The rows below come in pairs that one turn or mirror swaps. Which row does each named row swap with?
k757: [ 22.1  13.2  -1.4  10.5  10.3  14.5  -5.2 -10.5   0.1  22.0  17.9 -16.6
  -2.3  26.7   7.4  24.2  22.9   1.3   6.7  13.3  -3.1  -3.8 -10.9]
k644: [ 30.4   5.0   1.9  -4.7  41.0  15.6   0.1  -0.6 -13.3   2.2   5.6 -23.6
  -6.5   8.6  -5.7  20.2  12.2  17.6 -11.0 -11.2   7.8  -4.7   2.5]
k421: [ 23.3 -13.2  -8.6   7.2  38.8  27.5  -1.6   1.1 -15.2  16.6  15.9 -21.3
  12.1  13.7  -4.3  14.2  15.8  30.4   7.5  -8.4   3.6  17.0 -22.0]
k469: [ 10.7 -18.2 -23.4   1.7   0.2   8.8   6.9 -11.1 -29.2   6.0  20.9 -12.1
 -29.0  11.4  -0.4 -14.0   1.0   8.7  -5.5 -20.3   0.7   1.8 -22.8]
k760: [ 17.0 -27.5   9.2  17.0  17.2 -12.8   6.2  -2.1 -12.6   1.5  12.3  -7.1
  -9.2  13.5  -6.8  14.2  17.0  -1.0  16.1  -5.8  14.7  18.2 -32.0]
k659: [ 38.0 -14.0  -4.5  23.0   8.1 -13.9  16.7   0.5  -6.1   2.6   9.4 -14.9
   3.2  11.9 -19.5   3.3  16.1 -14.1  -3.8 -13.0 -22.4  -0.6  -9.5]
k84: [ 30.3  -0.8  -0.1  -5.4  37.3  17.9   8.4   2.7 -15.2   9.8   7.9 -23.2
   6.5  11.8  -8.1  19.2  22.8  19.0 -11.6 -11.7  11.8   0.7  -1.4]
k428: [ 22.2 -22.1  -2.0   3.9  21.5  25.9  -0.4  14.0 -15.8   9.1   5.0 -31.2
   9.6  14.5  -6.9   4.5  11.9  29.6   3.0 -21.4  12.0  17.4 -20.6]
k135: [ 38.4 -14.4  -5.4  16.6  15.5 -21.5   4.6  -0.7  -3.9   0.4  10.9 -18.4
  -2.2  12.9 -14.2   0.6   8.3 -18.3  -5.2 -16.3 -16.8  -7.9 -11.2]
k983: [  3.9 -16.1   6.9  26.9  11.1  32.2  -6.8 -10.6  -7.0   4.1   9.2 -37.1
 -10.9  33.0   1.6  -8.6   5.4   8.9   0.9 -18.5  -4.6 -11.6  -1.7]
k810: [ 20.1  10.6   5.3  11.3  15.6  19.6   1.6 -12.0  -1.1  21.8  15.4 -15.0
  -4.1  22.8   4.9  30.6  20.0   4.1  13.1   8.8   2.7   2.0  -6.9]
k821: [ 23.1 -15.2 -17.3  -6.4   7.4  -1.0  14.2 -12.1  -8.1  14.8  11.7 -25.4
 -24.1  33.1  -0.4  -0.6   9.0  20.6  13.5 -15.1 -22.7  17.7  -9.6]
k627: [ 37.4  -4.8 -11.2  31.2  14.5   0.7  -6.0   1.3  -9.3   1.9  18.3 -10.6
   6.2   2.6 -11.3  19.2   3.2 -14.1  20.2  -4.6 -17.3  -1.9  -8.9]
k91: [ 14.2 -16.0 -19.2  -2.3   3.0   5.0   9.2  -9.6 -28.9   7.5  21.3 -18.0
 -27.3   5.1   0.9 -14.5   0.6   4.9  -4.5 -19.9   6.7   4.0 -26.0]
k34: [ 16.6  -8.4 -11.5   3.9   8.5   4.6   4.4 -10.3 -21.6  23.4  12.6  -7.4
 -21.4  11.7   7.5   5.4   7.6   3.9 -13.6  -7.2   2.6   9.5 -43.7]
k774: [  6.4 -10.8   6.9  26.7  12.8  30.7  -9.0 -13.4   3.6   3.5   7.7 -38.4
 -10.4  27.6  -1.8 -10.7   5.8   9.1   1.0 -13.6  -6.8 -13.2  -4.6]
k211: [  4.9 -12.9   1.8  24.9   7.4  32.5  -7.7 -15.8  -3.4   0.2   9.1 -35.9
 -12.5  29.6  -0.8 -14.0   8.5   9.4   4.3 -20.7  -9.9  -6.5   0.2]
k479: [  9.1 -19.5 -25.2  -1.1   2.4  12.1  12.4 -10.5 -33.0   1.9  24.9 -17.9
 -18.6   6.4   2.1 -11.8   2.4   5.4  -1.7 -23.4   3.4   8.7 -16.0]
k730: [ 31.1 -26.2  -8.0  10.2  26.8 -25.2  -3.2  -5.3 -14.6  -0.4  16.1 -17.5
  -4.1  16.4  -3.4   2.5   4.4 -22.7   0.7 -17.5   3.6  -4.0 -13.7]
k368: [ 24.0  14.3   0.3  10.7  10.0  17.8  -2.9 -13.4  -1.6  24.2  15.4 -13.6
  -0.3  27.1   8.2  21.4  22.1   3.7   6.4  12.6  -2.7  -2.9 -10.2]
k110: [  9.5 -19.6 -23.0  -0.5  -3.2  10.3   9.3 -12.2 -31.3   5.2  18.7 -18.2
 -21.8   3.4  -3.1 -12.4   3.3  10.2  -1.7 -19.9   3.5  -0.8 -21.7]
k592: [ 25.9 -17.7  11.3   6.9  -6.7  23.1  -2.8  10.9 -12.7   0.5   8.0 -35.9
   0.9  27.1  -2.7  -3.3  11.2   9.9  20.0 -28.0   7.5   3.3   0.7]
k191: [ 40.7  -9.5 -10.7  20.5 -11.6  12.3   0.0   3.0 -12.8  14.2  22.5 -15.9
   8.1  14.1  -7.4 -10.9  12.3  -5.7   8.1 -10.9 -24.9   4.3 -24.2]
k464: [ 43.5  -8.0  -9.5  26.3  11.1  -0.3  -2.8  -0.6  -7.8   2.7  22.0 -13.2
   4.5   1.4  -5.7  14.8   7.7 -20.6  18.4  -3.3 -19.4   2.7 -12.1]
k563: [  9.9 -28.6 -11.1  -2.5  20.5  14.2  14.6   6.9 -22.3  11.7  27.5 -27.0
  16.1  21.9  -9.6  -0.7  19.0  -0.2   7.5 -21.7  18.6   6.4 -10.1]
k558: [ 24.0  -1.2   8.6   7.3   3.8  14.8  -4.4  -4.4   1.7   2.2  11.5 -22.9
  -5.8  25.9  -0.6  21.7  17.1  -3.9  32.7  -4.5   3.2  -1.8  10.3]
k541: [ 14.3 -17.8 -19.2  -1.8   0.6   6.9  11.0 -14.1 -32.2   5.9  22.1 -17.7
 -24.5   7.4   4.4 -13.0   3.5  12.7  -4.5 -19.5   6.4   5.1 -21.3]
k709: [ 34.9 -25.7  -4.7  18.0  21.5 -22.7  -8.6  -7.5  -4.2  -4.2   7.0 -18.7
  -6.5  14.3 -10.5   3.0   6.9 -17.1   3.9 -21.5   1.3  -8.9  -9.0]
k771: [ 26.3 -11.8  -7.7   6.5  45.1  23.8  -0.4  -3.1 -16.2  17.4  19.8 -21.2
  12.5  16.0  -0.6  12.4  16.7  26.5   6.9  -7.1   4.3  15.6 -20.2]
k719: [ 27.2 -15.9   8.6   0.4  -6.7  19.9  -4.7  12.6 -11.0   0.9   5.9 -34.9
  -5.7  29.4  -1.0  -2.3  13.0   6.3  20.6 -24.7  11.8   1.1  -1.4]
k219: [ 16.8 -11.8 -12.0   5.9   1.8   6.0   4.9 -16.6 -26.5  17.6  19.1 -17.8
 -25.3  16.8   8.8  -9.4   1.5   3.3 -17.6 -13.0   6.4   4.5 -33.4]
k115: [ 29.8 -23.5 -11.4   4.6  37.9 -22.1  -8.3  -6.8 -13.1   1.4  16.4 -14.3
  -0.6  19.4  -3.7  11.6   8.9 -12.1   0.1 -19.8  10.1  -4.3  -9.5]
k188: [ 20.6 -26.4   2.9  14.3  13.5 -14.1   7.8  -7.2  -6.6  10.3  15.1  -0.4
  -6.3  17.4  -8.2  13.0  19.6  -9.6  16.9  -5.1  15.0  12.2 -29.2]
k462: [  7.6 -17.1   5.1  27.9   6.2  28.3  -5.6 -16.0   1.7   2.6  10.0 -35.7
  -6.3  30.9   1.4 -10.4   9.3  11.7   1.0 -16.3  -7.0 -14.1  -3.2]
k797: [ 34.3   8.3  -3.7  13.3  24.0   7.1  -9.6 -11.6  -9.6  -3.2   7.1 -16.4
 -11.4   3.0  -4.5  28.9   4.8   3.3   6.3  -2.2  -9.0  -9.6  11.4]
k788: [ 23.6 -16.3 -22.9  -6.5   3.9   1.4  13.3 -12.6 -11.4  15.2  18.2 -20.7
 -16.9  30.0  -3.6  -4.0   7.8  24.3   9.5 -19.4 -21.7  18.2  -9.4]
k990: [  7.8 -18.4 -26.1  -0.5   0.0   9.1   6.8 -10.2 -28.8   5.5  18.7 -21.0
 -23.5  11.3   2.4 -12.7   2.1   9.3  -3.2 -25.3   5.7   5.4 -21.2]
k947: [ 19.4 -29.0   8.6  17.7  15.9 -12.8   8.3  -4.4 -13.6   4.3   9.9  -5.8
  -5.6  12.6  -6.0  10.2  15.2  -2.5  14.0  -6.5  15.9  17.2 -32.8]
k633: [ 21.0 -20.3   0.2   9.3  33.3  28.7   4.8   1.4 -16.1  14.6  12.3 -30.2
   8.3  14.7  -3.1   8.0  11.6  33.9   4.6 -15.6   2.9  20.0 -24.0]
k79: [ 17.7 -22.4 -15.6  -7.8  17.9 -17.7  11.3 -11.0  -8.4  10.7  18.7 -10.5
 -14.1  24.4  -2.1  16.4  13.4   2.5  24.3  -9.9   6.2  15.3 -13.1]
k437: [ 12.7 -13.8  14.1  32.4   6.6  27.4 -10.8 -16.3  -2.4   3.9  -1.0 -26.3
 -16.9  24.3  -2.9  -6.9   8.7  12.4  -6.4  -9.9   1.5  -8.7 -17.4]
k316: [ 39.5 -12.4  -9.9  31.6  -2.8   3.7  -0.7   5.1 -11.7   8.6  19.8 -13.9
  13.2   2.3  -7.6   0.9  12.1  -9.9  15.9  -5.9 -19.5   3.9 -22.0]
k856: [ 30.6   5.2  -0.7  -2.5  38.9  11.6  -6.6  -6.5 -12.2   2.3   4.6 -21.3
  -9.5   9.3  -4.3  23.5   9.2  14.6 -12.3  -7.5   7.5  -8.0   4.2]
k614: [ 14.9  -5.6 -14.4  19.6   0.8  22.5  16.7  -9.8  -6.5   4.0  17.7 -18.0
  -4.2   8.2 -20.7   5.2  17.7  10.7  14.9  -2.8 -28.5   3.5   3.6]
k750: [ 27.6   7.9  -4.7   7.3  29.8  16.2 -10.4 -12.1  -6.2  -1.6   3.9 -19.7
 -13.0   4.9  -1.9  26.0   7.9  15.2   1.0   0.7  -3.7 -10.5   8.4]
k859: [ 28.7 -15.0 -13.2   3.0  51.3  13.0  -8.5  -2.5  -7.7   9.8  18.7 -17.6
   9.4  11.4  -2.5  22.7  15.3  13.4   9.4  -5.9  10.6   9.2 -15.7]
k915: [ 15.1 -10.6  23.8  33.2  11.8  27.2 -13.5  -9.6  -1.7   9.5   0.3 -20.9
  -9.2  24.2   1.7   2.1  16.2  -0.4  -2.2  -8.3  -1.7  -3.5 -24.2]
k400: [ 33.1   9.4  -7.8  -2.2  34.0   9.8  -7.7 -14.6 -13.5   4.9   9.8 -22.6
 -17.7   7.5   2.5  24.5   7.2  11.4  -2.1  -5.1   2.8  -6.2   7.7]
k419: [ 38.3  -4.2 -10.3  15.9  -3.8  10.3   3.8  -1.5 -12.6  15.7  20.4 -19.9
  -0.2  21.3  -6.2 -13.3  12.2  -0.7   5.3 -10.2 -36.3  14.5 -16.1]
k721: [ 36.9 -19.0  -3.9  16.3  18.2 -24.2  -0.8  -6.4  -8.7  -2.3   8.5 -16.6
  -7.0  13.5 -11.6   4.7   5.0 -21.0  -6.0 -16.3  -8.6  -8.0  -9.6]
k313: [ 28.0 -12.2 -15.3   3.3  52.4   9.9  -8.7  -1.8 -17.5  11.0  22.8 -11.1
   8.4  15.5  -7.0  21.1  12.6   9.4  10.8  -9.2  10.6   6.7 -13.8]
k247: [  3.0 -16.9  -3.4  26.0  10.0  32.9  -6.8 -13.7   0.5   0.3  11.0 -34.0
  -3.8  29.6  -3.5 -11.1  11.1  10.1   5.2 -19.1  -8.4 -10.4   2.5]
k530: [ 37.9 -11.8  -8.1  28.8  -3.6   6.1  -0.2   3.8 -13.5  12.9  23.7 -15.9
  12.8   9.5  -7.5  -2.1  12.0 -12.1  15.4  -9.3 -22.9   7.0 -23.7]
k123: [  3.9 -16.1   4.6  23.4  13.6  30.7  -2.9 -19.2  -7.4   5.0  14.4 -39.4
  -5.3  31.0  -0.7 -12.9   9.6   9.4   3.5 -16.7 -10.2 -12.9  -1.4]

k421 pairs with k530
k983 pairs with k469
k659 pairs with k84
k313 pairs with k627
k428 pairs with k419
k563 pairs with k614
k541 pairs with k462
k709 pairs with k400
k247 pairs with k479
k810 pairs with k188
k191 pairs with k633
k730 pairs with k750
k219 pairs with k437

